The same turns and mirrors carry the whole set onto itself and the rows of a family onto each other. Which other rows belong to the same family as each row named below? List them in the order they appear above.
These 18 rows form 6 families of 3 rows each.
P: [-0.84 -0.23  2.99 -2.36  0.05  1.67  3.55 -0.34  0.68 -0.91  2.96 -0.68
  0.97 -0.85 -0.90 -2.70  1.56  2.37  0.48 -2.02  2.33 -2.81  0.15  1.48
  3.05 -2.70  1.08  0.85]
T: [-2.04 -1.77 -1.54 -1.51 -0.15  1.41  2.05 -1.99  0.17 -1.74 -0.61 -0.21
 -0.55  1.05  0.23  3.76  0.37 -0.19  1.78  1.38 -0.04 -1.09  2.03  0.28
  2.11 -0.06  1.75  1.61]
D: [ 0.48 -0.06  3.73 -1.45  1.61  3.32  3.38 -0.15  1.12  0.32  3.29 -1.56
  1.08 -0.52 -1.13 -1.52  0.47  2.35  0.11 -1.56  3.21 -2.82  0.96  1.80
  3.27 -1.27  0.59  0.91]
A: [ 0.75  3.35  4.44 -1.33  0.75  2.20  1.00 -2.48 -2.14  0.50  0.10 -1.84
  0.12  0.55 -2.24  2.46  1.47  2.08 -2.00 -0.75 -1.07 -0.10  1.60 -1.38
 -0.88 -0.37  0.45  3.02]
M: [-1.17 -0.80 -1.76 -1.41  0.05  1.81  2.02 -2.50  0.45 -0.04 -1.67  0.42
 -0.51 -0.10  0.59  3.42  0.32 -0.03  0.14  1.88 -1.48 -1.55  2.38  0.77
  1.66 -0.53  1.77  1.05]
Z: [-2.19 -0.96 -1.82 -0.47  0.46  3.13  1.81 -3.27  0.73 -0.90 -1.60 -0.56
 -0.22  0.03  0.54  2.15  0.53  0.28  2.05  1.62 -0.75 -1.24  2.21  0.62
  1.96  0.28  2.04  1.38]
K: [-0.03  3.32  4.90 -1.60  0.32  2.86  1.30 -1.94 -0.64  0.25 -0.10 -2.94
 -0.99 -1.24 -1.32  1.85  2.13  3.36 -1.96 -0.36 -1.29 -1.17  1.97 -2.57
  0.21 -1.91  1.06  3.79]
Q: [ 0.08  3.66  3.69 -1.64  0.72  2.95  0.82 -2.11 -1.75 -0.86 -1.14 -2.64
 -0.30 -1.28 -1.56  0.89  2.02  3.15 -0.76 -1.23 -1.90  0.03  1.65 -2.80
  0.88 -0.91  0.57  3.46]
Y: [-0.44  0.66  2.77 -1.92  0.36  2.10  3.51 -0.11  0.19 -0.64  3.63 -0.08
  0.76 -0.75 -1.67 -1.73  1.05  2.13  0.74 -0.35  1.31 -3.97  0.02  2.53
  3.51 -2.80  1.38  0.23]
W: [ 0.10  3.80  3.64 -1.06 -1.21  3.19  0.34 -2.31 -2.15 -0.46  0.35 -2.69
 -0.05  0.14 -1.81  0.88  1.15  2.64 -2.14 -1.13 -0.89 -0.56  1.63 -2.42
  0.49 -1.36 -0.28  3.39]
G: [-1.33  0.90  2.80 -2.11  1.49  2.24  2.66 -0.67 -0.08 -0.98  2.81 -0.67
  0.45 -0.99 -1.82 -3.11  0.78  2.85  1.15 -0.83  1.04 -3.40 -0.01  2.25
  4.26 -1.84  0.66  0.37]
R: [ 0.01  3.30  3.69 -2.02 -0.66  2.63  0.80 -2.96 -1.43  0.09 -1.01 -3.30
 -0.29  0.23 -2.03  1.54  1.45  2.20 -2.16 -1.73 -0.78 -0.41  1.75 -2.78
  1.06 -1.49  0.47  3.19]
V: [-0.43  0.49  2.59 -1.29 -0.24  2.16  3.99 -0.53  0.40 -1.47  3.30  0.20
  1.04 -0.96 -1.05 -3.10  0.55  2.09  0.17 -0.89  2.35 -3.17  1.05  1.61
  3.66 -2.08  0.53  1.07]
L: [ 1.25  4.23  3.51 -2.17 -0.47  3.27  1.35 -1.62 -1.96 -0.11 -0.43 -2.03
  0.31 -1.42 -1.97  1.58  2.16  3.17 -1.72 -1.08 -0.88 -0.36  1.73 -2.69
  0.95 -1.75  0.36  3.02]
X: [-0.93 -0.19  1.85 -2.10  1.11  2.54  2.45  1.25  0.73 -0.42  2.65 -0.64
  0.74 -1.52 -1.51 -1.52  0.95  3.08  0.12 -0.65  1.93 -3.22 -0.07  1.05
  3.78 -2.49  0.07 -0.11]
F: [-1.61 -1.14 -1.43 -0.72 -0.50  3.40  1.84 -2.49  0.31 -0.79 -0.53 -0.43
 -0.52  0.39  0.32  4.61  0.80  0.56  1.56  2.31 -0.11 -1.39  2.11  0.02
  1.57 -0.51  2.11  1.64]
E: [-0.32 -1.38 -1.65 -0.08  0.16  2.00  2.34 -0.90  0.25 -0.23 -1.30 -0.04
  1.05 -0.19  0.34  3.52  0.04 -0.73  1.88  0.25  0.14 -0.99  1.31  1.03
  0.78  0.95  1.35  0.94]
J: [-1.56 -1.05 -1.46 -0.02 -0.98  2.91  2.25 -1.72  0.19 -2.34 -0.82 -0.42
 -0.71  0.78  0.58  3.13 -0.06 -0.69  1.31  1.91 -0.97 -1.07  1.79  0.12
  1.81 -0.07  1.86  2.56]

Which other rows belong to the same family as L? Y, F
Which other rows belong to the same family as K? M, X
Which other rows belong to the same family as Q? Z, G
Which other rows belong to the same family as V? W, J

The same turns and mirrors carry the whole set onto itself and the rows of a family onto each other. Which other rows belong to the same family as each row named below? List them in the order they appear above.
These 20 rows form 4 families of 5 rows each.
Dami: [-2.04 -2.40 -0.32  2.03 -1.37  0.97  1.42 -2.08 -0.22  2.78 -1.38  2.06
 -1.69 -1.17 -1.52  2.22  0.31 -0.94 -0.85]
vud: [ 1.44 -2.12 -1.54 -0.84  1.05  0.64 -0.43 -0.14  0.75  0.78  1.01 -2.87
  4.33 -2.10 -0.87 -0.49  0.12 -1.27  0.54]
movo: [ 1.58 -2.07 -0.34 -0.94  1.01  0.96 -1.72 -1.37  0.82  0.45  0.53 -2.00
  4.36 -2.87 -1.11 -0.12 -0.79 -1.47  0.79]
pero: [ 1.04 -1.34 -3.64 -2.28 -3.53 -0.18  1.55 -0.62  1.19 -0.35 -0.11 -0.16
  2.81 -1.84 -2.18 -0.68 -1.34 -1.53  0.19]
Fod: [-1.72 -3.14  0.41  1.88 -1.45  0.83  1.31 -1.81  0.04  3.32 -1.52  1.63
 -1.38 -1.74 -0.75  1.78  0.57 -1.37 -1.32]
kudud: [-1.07 -1.53 -1.04  0.50 -2.43  0.51  2.07  0.36 -0.52  0.60 -0.03  2.44
 -0.43 -0.63 -2.62 -0.23 -3.61 -2.33  1.01]
Tinuz: [-1.16 -1.03 -0.83  0.96 -2.30 -0.24  1.14  0.21 -0.85  1.10 -0.67  2.64
 -0.07 -1.87 -2.07 -0.54 -4.52 -1.58  0.82]
maro: [ 1.83 -2.44 -1.35 -0.88  1.27  1.40 -0.95 -1.38  0.32  0.58  1.18 -2.70
  3.72 -1.85 -1.05  0.19  0.50 -1.00  0.60]
Nibo: [ 1.43 -0.40 -3.63 -1.51 -2.73 -0.35  1.75  0.49  0.70 -0.48  0.33  0.14
  2.45 -1.68 -2.70 -0.87 -1.08 -2.10  1.13]
Zeni: [-1.22 -0.85 -1.46  0.64 -3.05  0.06  2.28  0.53 -0.66  1.78  0.14  2.21
 -0.36 -1.67 -1.40 -0.68 -4.21 -1.51 -0.26]
dozan: [ 0.90 -0.72 -0.99  2.02  0.42  0.17  0.37 -3.14  0.07  3.95  0.97 -0.94
  1.74 -3.09  0.26  1.16  1.27  0.41 -2.18]
finev: [ 1.60 -0.84 -3.65 -1.39 -3.13 -0.86  0.73 -1.23  0.68 -0.76 -0.57  0.59
  2.85 -2.19 -2.84 -0.52 -1.51 -1.18  1.08]
boper: [ 2.19 -0.99 -3.77 -1.28 -2.26 -0.23  1.47 -0.38  0.18 -0.87  0.97  0.03
  2.70 -1.16 -2.71 -0.73 -1.41 -1.39  1.45]
mogap: [ 0.78 -2.10 -0.66  2.38  1.20 -0.26  0.20 -2.36 -0.76  3.73  0.51 -1.47
  1.74 -2.34  0.29  0.74  1.33  0.38 -1.65]
sime: [-2.81 -2.50  0.24  1.08 -1.11  1.68  0.85 -1.35  1.05  3.47 -1.08  1.67
 -0.89 -2.25 -0.43  1.98 -0.07 -1.15 -1.15]
lamak: [ 1.52 -1.84 -0.46 -1.17  0.58  1.12 -0.59 -0.99  0.65  1.15  1.49 -2.79
  4.28 -2.51 -0.57 -0.65 -1.09 -1.61 -0.44]
gafi: [-0.77 -1.07 -0.61  0.79 -2.80  0.15  2.40  0.57 -0.64  1.46 -0.25  2.60
 -0.84 -1.36 -2.09 -0.40 -3.18 -2.82  0.42]
goti: [ 1.18 -0.64 -0.70  2.64  1.17 -0.23 -0.72 -3.07 -0.78  3.49  0.41 -0.36
  1.72 -3.58 -0.03  1.15  0.57  0.70 -1.06]
Peduf: [-2.44 -2.43 -0.14  1.43 -1.15  0.87  0.02 -2.06  0.55  2.78 -2.24  2.19
 -0.98 -2.62 -1.06  2.38  0.15 -0.80 -0.36]
bovi: [ 0.59 -1.64 -0.22  2.70  1.61  0.67 -0.12 -2.86 -1.34  3.45  0.69 -1.19
  0.88 -2.07 -0.12  1.37  0.98  0.40 -1.26]

Which other rows belong to the same family as mogap? vud, Fod, Nibo, gafi
Which other rows belong to the same family as bovi? Dami, kudud, maro, boper
Which other rows belong to the same family as finev? movo, Tinuz, goti, Peduf

The same turns and mirrors carry the whole set onto itself and the rows of a family onto each other. Which other rows belong to the same family as each row named below? List them in the order they appear above.
These 30 rows form 5 families of 6 rows each.
bep: [ 2.14  0.38  2.98 -0.57  3.11 -0.18  0.38 -2.52 -0.73  2.90 -0.63]
lage: [ 1.43  2.33  0.58 -2.51 -0.81  1.53 -0.52 -3.87  0.84  1.94  0.87]
Lera: [ 1.86  1.81 -0.01 -0.87  0.35  0.24 -1.76  0.02 -1.54 -1.11  2.40]
gose: [ 1.47  2.13 -0.13 -2.33 -1.51  1.01 -0.55 -3.57  0.70  2.25  1.38]
rof: [ 2.04  3.97  0.78  2.02  0.56 -0.79 -1.80 -0.92 -0.37  2.77 -0.28]
tonaf: [ 1.58  2.47  0.24 -2.11 -1.87  0.96 -0.69 -3.84  1.38  1.89  0.91]
Guter: [ 3.53  1.70  3.54 -3.65 -1.60 -0.35 -0.58 -0.96 -0.60 -0.06 -0.25]
ditub: [ 2.32 -0.24  2.62 -1.06  2.49 -0.05  0.96 -2.52 -1.49  2.54 -0.21]
Rom: [ 1.10  2.25  0.01 -2.10 -1.76  1.08 -0.11 -3.08  1.22  1.82  0.65]
Sode: [ 2.45  1.83  0.10 -0.64  0.36  0.61 -2.05  0.30 -1.30 -1.39  1.77]
gev: [ 2.45  4.06  1.24  1.64  0.19 -1.08 -1.52 -0.37 -0.19  2.98 -0.70]
libo: [ 3.00 -0.18  2.02 -0.09  0.87 -3.66 -2.84 -2.42  0.47  1.14  1.52]
bife: [ 1.91  4.13  0.76  1.56  0.53 -0.30 -1.92 -0.91  0.35  2.48 -0.70]
zilov: [ 2.34  2.03 -0.02 -0.90 -0.12  0.26 -2.72 -0.05 -1.66 -1.25  1.64]
fabom: [ 2.44  4.03  1.39  2.14  0.58 -0.61 -0.93 -0.48  0.23  2.67  0.08]
tidov: [ 3.50  2.29  4.16 -3.81 -0.98 -0.74 -0.59 -1.13 -0.82  0.50 -0.51]
Viduv: [ 2.24 -0.55  2.48 -0.69  2.53 -0.04  0.90 -3.05 -0.99  1.97 -0.27]
Gak: [ 2.52  2.16  0.16 -0.37 -0.30 -0.12 -2.16  0.14 -1.25 -0.95  2.50]
Molup: [ 2.68  0.48  2.34 -0.36  0.48 -4.06 -2.76 -2.47  0.26  1.64  1.56]
bufu: [ 3.51 -0.19  2.83 -0.23  0.32 -3.88 -2.40 -2.17  0.09  1.48  1.17]
Guzam: [ 1.63  2.85  0.26 -2.44 -1.08  1.61 -0.29 -3.32  0.80  2.23  1.29]
Fofe: [ 1.91 -0.05  2.85 -0.97  2.51 -0.49  0.64 -2.88 -0.87  2.90 -0.87]
tubi: [ 2.49  1.46 -0.13 -0.21 -0.13 -0.28 -2.08  0.34 -1.05 -0.92  2.44]
Dudat: [ 2.04 -0.28  3.05 -0.44  1.83 -0.19  1.14 -3.45 -1.39  2.35 -0.33]
Les: [ 3.87  2.04  4.01 -3.67 -1.11 -0.82 -0.92 -1.51 -0.07  0.34 -0.63]
lezop: [ 4.07  1.91  4.04 -4.09 -0.68 -0.52 -1.15 -1.54 -0.38  0.59  0.20]
Lerof: [ 3.50  1.36  3.82 -4.06 -1.19 -0.70 -0.48 -1.03 -0.37  0.36  0.10]
Pev: [ 2.57  3.78  1.40  2.03  0.53 -0.65 -1.33 -0.23  0.10  2.32 -0.90]
dira: [ 2.87 -0.11  2.07 -0.52  1.24 -3.88 -3.05 -1.53  0.60  1.59  1.09]
Mag: [ 2.95 -0.06  2.58 -0.17  0.54 -4.14 -2.63 -1.86 -0.27  1.25  1.00]

Which other rows belong to the same family as bife? bep, lage, Guter, bufu, tubi
Which other rows belong to the same family as Guzam? rof, Gak, Fofe, Lerof, Mag
Which other rows belong to the same family as ditub? Lera, gose, gev, tidov, Molup
Which other rows belong to the same family as fabom? Rom, zilov, Dudat, lezop, dira

The same turns and mirrors carry the whole set onto itself and the rows of a family onto each other. Which other rows belong to the same family as each row named below? List them in the order they appear above.
These 30 rows form 5 families of 6 rows each.
vidoz: [ 1.59  0.59 -1.83 -0.98 -1.53 -2.05 -4.51 -3.79  1.70  2.21 -1.73 -0.19
 -0.62 -2.70 -1.43]
geku: [ 3.87  2.78 -1.64 -0.74 -1.59 -0.27 -2.54  0.17 -0.79  0.57  2.43  0.37
  1.40 -2.62 -0.09]
det: [-1.59  0.25 -3.17 -2.90 -2.92 -0.84 -2.21 -0.03  0.22  0.86  0.28  1.84
  4.55 -0.25 -0.93]
dadob: [ 0.64  1.00 -2.81 -0.72 -0.98 -0.16 -3.49 -4.29  0.83  0.98 -2.73  0.52
  0.46 -2.80 -1.79]
Let: [ 2.13  2.60 -0.15 -0.03 -0.48  0.85 -3.04 -0.42 -0.78 -1.04 -1.55  1.39
  1.99 -3.08  0.08]
didom: [-1.24 -0.07 -2.53 -2.63 -1.21 -0.80 -3.56  1.10 -0.35 -0.01 -0.12  2.11
  4.57 -0.98 -0.99]
Vero: [ 0.53  1.69 -5.71 -2.25 -0.93 -1.56 -3.65 -2.27  1.61  0.86  0.49 -0.41
  1.33 -1.86  0.81]
tira: [ 0.38 -1.35 -1.61 -1.69 -1.54 -0.67 -3.62 -1.42 -0.85  2.65  0.82  1.89
  2.57 -1.59 -4.60]
Tupe: [ 3.54  2.50  0.34 -1.08 -3.45 -1.31 -2.34  0.58  0.40  1.65  1.88  0.19
  1.86 -2.02  0.37]
tos: [ 1.09  2.85  0.03 -0.46 -2.08  0.79 -1.34 -0.65 -0.36 -0.45 -1.86  1.84
  2.80 -2.27  0.26]
lerug: [ 1.01 -1.21 -1.56 -2.84 -1.47 -3.12 -2.95 -0.24 -0.73  1.80 -0.26  0.70
  2.81 -0.18 -4.65]
Lisi: [ 0.92  0.54 -3.84 -1.05  0.44 -0.91 -4.73 -3.55  0.64  0.97 -1.43  0.23
  0.22 -3.09 -1.91]
tukip: [ 4.56  2.56 -0.27 -1.40 -2.30 -2.10 -1.08  0.45 -0.76  0.59  0.79 -0.28
  1.46 -1.41 -1.51]
dek: [ 0.75 -1.49 -1.13 -2.24 -2.77 -2.21 -4.54 -0.28  0.37  3.02  1.49  1.31
  2.73 -1.54 -3.45]
Rup: [ 2.34 -1.01 -2.88 -1.97 -1.21 -2.29 -3.56 -1.01  1.18  3.06  1.99  0.49
  3.12 -0.69 -4.01]
bufa: [-0.87 -0.06 -2.14 -2.29 -0.99 -1.56 -3.09 -0.61  2.02  0.40 -2.25  1.72
  4.71 -0.02 -1.34]
Mopoz: [-1.51 -0.67 -1.13 -2.85 -3.08 -2.02 -3.84  0.13  0.93  1.12 -1.24  1.68
  4.09 -0.66 -1.01]
safud: [ 3.97  2.27 -0.83 -0.56 -2.34  0.02 -1.60 -0.60 -0.90  1.92  2.43  0.76
  1.39 -2.56 -1.44]
Zire: [ 0.81 -0.69 -2.21 -2.01 -0.79 -0.89 -4.45  0.09 -1.05  1.79  2.11  1.78
  3.07 -2.01 -3.81]
lolol: [ 1.73  1.06 -2.57 -1.94 -0.45 -2.78 -2.73 -3.46  1.08  0.95 -3.01 -1.05
 -0.15 -1.61 -2.09]
puved: [ 2.80  1.50  1.00 -0.02 -0.41  0.05 -2.77 -0.35  0.42 -0.04 -2.68  1.45
  3.02 -1.64 -2.19]
tumap: [ 1.87  1.87 -4.44 -2.98 -1.69 -3.45 -1.88 -2.34  1.73  1.12 -0.83 -1.52
  0.26 -1.11 -0.30]
tabiz: [ 2.37  1.80  1.88 -0.18 -2.47 -0.20 -2.88 -0.09  0.10  0.15 -1.93  1.30
  1.89 -2.32 -0.37]
kez: [ 4.06  2.32 -1.58 -1.40 -2.13 -1.52 -1.57  0.98  0.86  1.20  2.43  0.40
  3.45 -0.91 -0.29]
soka: [ 0.61  1.97 -3.54 -2.14 -2.84 -2.35 -3.20 -2.37  2.68  1.43 -0.76 -0.56
  0.91 -1.70  1.47]
foso: [ 1.78  2.70 -4.02 -1.86 -1.55 -1.81 -2.10 -1.73  3.12  0.31 -0.80 -0.49
  2.43 -1.05  1.46]
gur: [ 3.63  0.99 -1.95 -0.31  0.14 -1.43 -3.78 -3.55  1.64  2.01 -1.50 -0.25
  0.58 -2.38 -2.85]
zon: [-0.53 -0.16 -2.36 -3.50 -2.01 -2.84 -1.99  0.68  0.02  0.55 -1.10  0.89
  3.84  0.55 -2.12]
gar: [ 1.24  2.07 -5.21 -1.99 -2.34 -1.30 -2.13 -3.03  1.41  1.85  1.54 -0.38
  0.92 -1.92  0.38]
kula: [ 3.13  2.55  0.86 -1.16 -1.55 -1.40 -1.03  0.29 -0.73 -0.68 -2.21  0.16
  2.19 -1.25 -1.00]

Which other rows belong to the same family as safud? det, dadob, tira, tos, gar
Which other rows belong to the same family as soka? vidoz, Tupe, dek, Mopoz, tabiz
Which other rows belong to the same family as lolol? lerug, tukip, tumap, zon, kula
Which other rows belong to the same family as puved? Rup, bufa, kez, foso, gur

